In the rows, 128 means zero.
Rotation paths and how fast each direction turns (degrees a step):
Each turn is a multiple of 5 degrees from 10 to 175, or 0.
Each row of a path follows its step; steps can be skipped.
Path 1:
step 0: [128 129 132 127 138 129 130 133 133 140 130 138 121 138 135 125 131 132
 123 129 133 134 133 139 131 140 134 125 126 134 135 134 132 127 123 129
 136 125 124 121 130 126 123 129 132 131 134 136 123 125 125 131 118 131
 135 134 122 128 130 125 128 128 126 126 134]
step 3: [122 132 130 121 128 128 131 127 117 130 129 128 131 141 119 121 126 128
 129 131 133 132 133 132 123 127 122 131 134 124 128 130 132 132 129 127
 123 117 120 126 134 133 132 133 144 126 124 127 122 135 127 130 116 133
 128 129 121 126 129 125 130 132 131 120 119]
step 5: [131 127 128 131 128 130 119 129 125 136 134 132 132 139 129 127 123 132
 132 131 121 130 134 131 128 138 124 131 134 123 119 126 128 127 127 126
 121 115 129 134 117 122 139 124 129 132 125 118 124 129 132 123 129 131
 115 126 127 126 121 126 122 130 135 120 126]
step 9: [135 124 132 127 131 115 137 127 130 136 128 125 132 127 135 132 121 122
 134 134 128 125 131 131 128 130 130 129 130 123 115 128 132 125 133 125
 135 124 127 121 123 129 122 130 131 123 130 139 120 137 124 125 120 125
 126 137 127 125 131 134 133 123 116 129 132]
step 12: [123 128 124 120 125 127 133 131 131 135 125 129 119 128 123 133 131 128
 124 125 139 115 133 135 120 125 131 138 119 123 118 127 131 124 133 125
 129 125 120 128 132 133 135 129 123 126 132 132 122 130 126 120 128 130
 120 136 132 130 125 122 130 128 129 118 119]
step 19: [121 124 135 122 128 116 130 129 128 130 130 129 128 139 124 131 125 128
 127 119 128 124 125 125 139 131 125 128 135 132 112 136 133 132 125 126
 121 121 121 129 131 129 132 129 130 133 129 122 127 117 131 136 119 131
 130 127 130 125 135 131 128 135 138 124 127]
step 25: [133 138 128 132 130 118 132 131 129 132 134 130 129 129 136 125 125 111
 126 134 119 121 126 136 119 137 125 118 126 127 128 138 127 125 129 127
 132 128 121 127 123 127 127 130 125 121 130 133 120 126 127 134 127 130
 132 127 116 131 134 130 131 128 135 131 133]
Directions:
[129 125 127 128 126 128 127 126 128 127 128 128 130 129 125 129 128 128
 128 128 127 128 128 130 131 130 128 129 130 128 127 126 127 128 127 129
 130 128 127 131 128 127 127 130 130 130 127 125 127 130 129 128 125 130
 128 126 128 128 130 130 127 127 128 128 128]
25
[130 129 129 128 128 127 129 126 126 127 127 128 130 126 128 129 125 128
 129 129 128 128 129 130 126 127 129 125 128 127 127 126 125 129 129 128
 126 126 127 129 125 129 127 127 126 129 127 130 127 129 130 128 129 129
 129 130 128 130 130 127 127 126 129 127 127]
20
[129 129 129 130 128 130 128 128 127 128 129 128 131 127 127 130 128 129
 126 128 129 127 129 128 130 127 130 128 129 129 127 128 129 130 128 128
 129 129 126 129 127 130 127 127 130 126 131 130 128 125 128 129 129 131
 130 127 126 127 126 129 128 131 128 130 127]
115
